Each row has a name. Each question is about the rows just above it.

Petak: [120 176 104 155  67  61 136 210 131 161]
suf: [ 69 129 200 137 114 150 114 141 135 131]
lidu: [155 130 101 126 128 117 133 141 136 131]
kizuv: [ 82 127 177 132 121 137 124 131 100 126]
fulo: [136 124  81 122 148 106 140  67 182 138]
bega: [ 82 127 177 132 121 137 124 132 100 126]
Go on from [67 61] to the end of its row.	[136 210 131 161]
Go on from [126 128 117 133] to the end of its row.	[141 136 131]
Go on from [104 155] to the end of its row.	[ 67  61 136 210 131 161]
After [137 114], its row goes on with	[150 114 141 135 131]
After [200 137 114], its row goes on with	[150 114 141 135 131]
Go on from [131 100] to the end of its row.	[126]
The rest of the row after [141 136]:	[131]

kizuv: [136 158 123 115 109 136 127 148 137  74 113 151 169 181 135 124 113 147
  95 130 148 104 144 174 122 109 132 135 139 111 152 130  74 148 122 152
 107 128 136 142 104  89  92 105 126  85 152 179 143 138 100 124 131 153
 158 126 181]
bega: [159 116 123 102 130  97 119 149 115 123 143 136  95 122 128 197 148  98
 120 143 112 111 115 121 171  91 123 125 134 126 127 130 108 131 145 158
 172 128 137 142 104 142 108 162 126 150 134 128 158 160 161 120 111  75
 143 126 122]
Peb: [132 141 177 108 101 136 119 125 134 107  91 128 158 129 125 132 102 158
  87 182 195 189 126 143 111  79 107 125 134  90  94 130 132 131 127  71
  99 106  94 155 144 110 145 131 147 118 129 132 125 134  85 106 178 205
  84 126 133]
tedi: [100  99 123 108 105  66 119 148 115 132 130 136 107 175 107  67 189 136
 196 130  77 104  57 125 155 121 144 167 128 169 127 130  74 147  90 127
 204 149 168 139  64 159  87 162 119 167 198 123 170 120 131 120 121  62
 133 159 176]
dev: [147 133 155 150 147 121 139 107 134  99 117 136 112 109 139 132 107  98
 103 130 148 111 121 117 116 158 111 135 128 111 119 129  74 131 154 139
  99 119 100 142 144  99 104 118 168 134 117 128 157 152 126 117 105 166
 123  75 128]
tud: [100 124 123 108 105  66 119 161 115 132 130 136 107  96 107  67 189 136
  87 130  77 104  57 125 155 121 144 167 128 169 127 130  74 147  90 127
 204 145 168 139  64 159 104 162 119 167 198 123 170 120 126 120 121  62
 133 159 176]
Go on from [128 157] to the end of its row.	[152 126 117 105 166 123  75 128]
The rest of the row after [119 148 115]:	[132 130 136 107 175 107  67 189 136 196 130  77 104  57 125 155 121 144
 167 128 169 127 130  74 147  90 127 204 149 168 139  64 159  87 162 119
 167 198 123 170 120 131 120 121  62 133 159 176]
After [128 137 142 104], its row goes on with	[142 108 162 126 150 134 128 158 160 161 120 111  75 143 126 122]
Go on from [ 99 123 108 105] to the end of its row.	[ 66 119 148 115 132 130 136 107 175 107  67 189 136 196 130  77 104  57
 125 155 121 144 167 128 169 127 130  74 147  90 127 204 149 168 139  64
 159  87 162 119 167 198 123 170 120 131 120 121  62 133 159 176]
The rest of the row after [126 120]:	[121  62 133 159 176]

Peb: [124 129 137  94 125 138 172 161 107 182 135 106 112 147 148 133 126 152
 116 147 147 120 120 161 160  94  87 101 193  96 116 176 147 148 151 181
 112 135 139 154 126 131 113 122 152 172 142]
Petak: [ 86 123 142 101 134 163 160 131 158 131 124 128 121 104 110 148 161 156
 152 114 117 143 113 166 119 104 151 102 193  96 116 114 105 149 136 145
 108 102 130 118 124  98 155 118 146 121 124]
tud: [127 123 125 174 155 136 153 112 157 141 120 132 112 113 159 150 163 142
 110 172 144 127 110 121 169 112 159 127 116 104 124 115 167 108 106 109
 144 130 105  74  79  88 134 124 144 104 121]
Fof: [ 89 128 137  94 125 138 107 165  92 100 118 150 167 101 116 113 156  96
 125 111 134 156 122 116 131 138 109 118 134 132 147 171  89 155  69 154
 131 120 132 110  86 160 146 113 132 122 139]
dev: [ 89 128 137  94 125 138 107 165  92 100 118 150 167 101 116 113 156  96
 125 111 134 156 122 116 131 138 109 118 134 132 147 114 113 126 159 160
 130 151 134 142 138 131 161 128 140 122 128]
lidu: [152 124 163 108 158 177 170 128 173 114 114 124 122 138 138 173 121 158
 164 127 166  53 124 148 100 120 136 122 142 137  94 121 135  79 124 123
 107 117 103 117 143 104 108  95 116 178 126]
kizuv: [145 130 116  61 112 134 105 131 150  93 191 143 145 130 117 101 155  74
 153 112 155  94 132  95 104 150  90 144 113  96  87 146 185 120 135 157
 119 160 112 134 173 137 162 186  72 113 136]
tedi: [101 111 165 118 157 153 155 142 115 114 120  91 141 108 150  95  85 166
 105  93 141 122  97 180 137 135 146 144 137 170 159 130  93 111 127 134
 112  70 237 105 126 109  93 134 141 132  85]
Go on from [144 104] to the end of its row.	[121]
After [102 193  96 116], its row goes on with	[114 105 149 136 145 108 102 130 118 124  98 155 118 146 121 124]

lidu: [172 169 135 121 128]
Ninel: [144 169 135 120 128]
tedi: [172 168 135 120 128]
The rest of the row after [169 135 121]:	[128]
Go on from [172 169 135 121] to the end of its row.	[128]
The rest of the row after [144 169 135 120]:	[128]
Go on from [168 135] to the end of its row.	[120 128]
The rest of the row after [172 168]:	[135 120 128]
After [172 169 135], its row goes on with	[121 128]
Go on from [168 135 120] to the end of its row.	[128]

tud: [221 199  94  70 232 169]
Ninel: [212 148  70 116 208 174]
fulo: [ 92 238 159  23 212  47]
bega: [190 232  70 116 207 174]
kizuv: [ 86 206  71 201 100 143]
Fof: [ 71 150  71 200 100 143]
Petak: [212 149 111 117 187 183]
dev: [214  96 172  95 187 165]
The rest of the row after [212 149 111]:	[117 187 183]
After [232  70 116 207], its row goes on with	[174]
Go on from [116 208] to the end of its row.	[174]

tud: [115 131 113 134 121 126 128 135 126 111 155 125 113 139 132 135 125  97
 132 131 121 114 132 108  74 131  93 143 102 117 106]
dev: [165 127 164 115 121 109 129 135 137 111 156 146 169 109 123 131 133 181
 138 135 128 168 127 141 120  93 120 125 129  88 161]
Peb: [115 131 113 188 160 126 128 135 126 111 155 125 113 139 132 135 125  97
 132 131 121 114 132 130 120 152 135 130 136 146 116]
bega: [ 85 185  94 189 160 104 182 135 181  85 159  70  94 186 171  67 179 114
 140  64 131  88 161  68 145 110 142 179  63 170  76]
lidu: [115 131 113 134 121 109 128 140 126 111 155 125 113 139 132 135 133 182
 138 135 121 114 132 108  74 131  93 143 102 117 106]
Go on from [133 181 138 135] to the end of its row.	[128 168 127 141 120  93 120 125 129  88 161]
After [134 121 109], its row goes on with	[128 140 126 111 155 125 113 139 132 135 133 182 138 135 121 114 132 108
  74 131  93 143 102 117 106]
After [120 125], its row goes on with	[129  88 161]
Go on from [160 126 128 135] to the end of its row.	[126 111 155 125 113 139 132 135 125  97 132 131 121 114 132 130 120 152
 135 130 136 146 116]
The rest of the row after [109 128]:	[140 126 111 155 125 113 139 132 135 133 182 138 135 121 114 132 108  74
 131  93 143 102 117 106]
After [189 160], its row goes on with	[104 182 135 181  85 159  70  94 186 171  67 179 114 140  64 131  88 161
  68 145 110 142 179  63 170  76]

dev: [ 68  92 208 119 113 194]
Ninel: [146  86 134 163 117  99]
Peb: [201 141  90 126 174  62]
kizuv: [ 83 102 214 163 115 101]
lidu: [ 82 102 214 108 125 193]
Fof: [158  76  88 216  95 121]
Go on from [ 82 102 214] to the end of its row.	[108 125 193]
The rest of the row after [208 119]:	[113 194]

tud: [102  94 215 175 117 161 131]
kizuv: [223  78 214 175 117 161 145]
dev: [101  94 179 175 118 161  81]
The rest of the row after [175 118 161]:	[81]
After [223  78 214 175 117], its row goes on with	[161 145]
The rest of the row after [102  94]:	[215 175 117 161 131]
Go on from [215 175 117 161] to the end of its row.	[131]

bega: [163 138 125  79 226]
dev: [ 60 137 165  97 122]
tedi: [121 131 129 164  63]
kizuv: [120  77 100 183 132]
Petak: [146 131 129 164  64]
Go on from [138 125  79] to the end of its row.	[226]
Go on from [137 165] to the end of its row.	[ 97 122]
Go on from [121 131 129] to the end of its row.	[164  63]

tud: [171 107 116 147 151  76 132 157]
dev: [168 107 116 147 152  76 133 157]
Peb: [117 107 116 147 151  76 133 157]
After [117 107 116], its row goes on with	[147 151  76 133 157]
Go on from [151  76 132] to the end of its row.	[157]
The rest of the row after [116 147 151  76 132]:	[157]
Go on from [147 152  76 133] to the end of its row.	[157]
Go on from [107 116 147 152  76] to the end of its row.	[133 157]

bega: [123 131 173 131 160 129 155]
dev: [101 131 174 131 136 129 105]
Peb: [101 131 174 149 136 129 105]
lidu: [101 131 173 131 137 129 105]
Ninel: [145  60 174 149 137 129 171]
Go on from [131 160 129] to the end of its row.	[155]
Go on from [131 174 131] to the end of its row.	[136 129 105]
After [149 136 129], its row goes on with	[105]
The rest of the row after [174 149 136]:	[129 105]
After [174 131 136 129], its row goes on with	[105]
After [145  60 174], its row goes on with	[149 137 129 171]
Go on from [ 60 174 149] to the end of its row.	[137 129 171]

Fof: [145 210  54 188]
kizuv: [127 143 101 175]
fulo: [168 129 137 148]
Peb: [168 129 137  98]
lidu: [ 97  98 120 130]
bega: [130 129 137  98]
tud: [147  94 174  92]
dev: [158 137  96 105]
Petak: [128 145 151 136]
suf: [147  94 173  92]
tedi: [128 145 151 137]
After [145 210  54], its row goes on with	[188]
The row with [130 129 137  98] is	bega
Where do [128 145 151 137] appear?	tedi
The rest of the row after [ 98 120]:	[130]
After [137  96], its row goes on with	[105]

kizuv: [148  85 122 139  49 150 188 121  77  86 113]
suf: [ 87 205  89 136 210 150 188 121  77  89  69]
Ninel: [204 216 127  93 116 112 109 209 205  89  70]
Peb: [204 216 127 139  49 150 187 209 205  89 157]
Go on from [136 210 150] to the end of its row.	[188 121  77  89  69]
The rest of the row after [150 188 121  77  86]:	[113]
After [112 109 209], its row goes on with	[205  89  70]
The rest of the row after [139  49 150 188]:	[121  77  86 113]
After [ 87 205], its row goes on with	[ 89 136 210 150 188 121  77  89  69]

tud: [194 128 128 134 125  73 128 143 129 112 138  83 166]
Petak: [133 214 140  95 119 139  45 130 135 128 128 106 143]
Ninel: [194 128 128 133 124  76  46 128 177 106 141 147 103]
dev: [148 233 187 128 117 128  55 100 146 111 145 136 124]
suf: [128 128 117 111 107  74 128 134 164 100 133  62 150]
Fof: [184 141 112  90 140  90  99 128 178 106 135 102 128]
tedi: [168 152 137 128 131  76  51 143 128 112 138 149 107]
Peb: [128 214 141 166 155 114 166 128 128 128 128  83 128]
bega: [128 168 113 128 108  74 128 128 166 128 188  84 128]
kizuv: [183 142 114 128 143  91  99 128 156  97 135 105 129]
The rest of the row after [214 140]:	[ 95 119 139  45 130 135 128 128 106 143]
The rest of the row after [143 128 112 138]:	[149 107]
After [107  74 128], its row goes on with	[134 164 100 133  62 150]
The rest of the row after [114 128]:	[143  91  99 128 156  97 135 105 129]
Go on from [194 128 128 134] to the end of its row.	[125  73 128 143 129 112 138  83 166]
After [131  76  51 143 128], its row goes on with	[112 138 149 107]
The rest of the row after [128 177 106]:	[141 147 103]

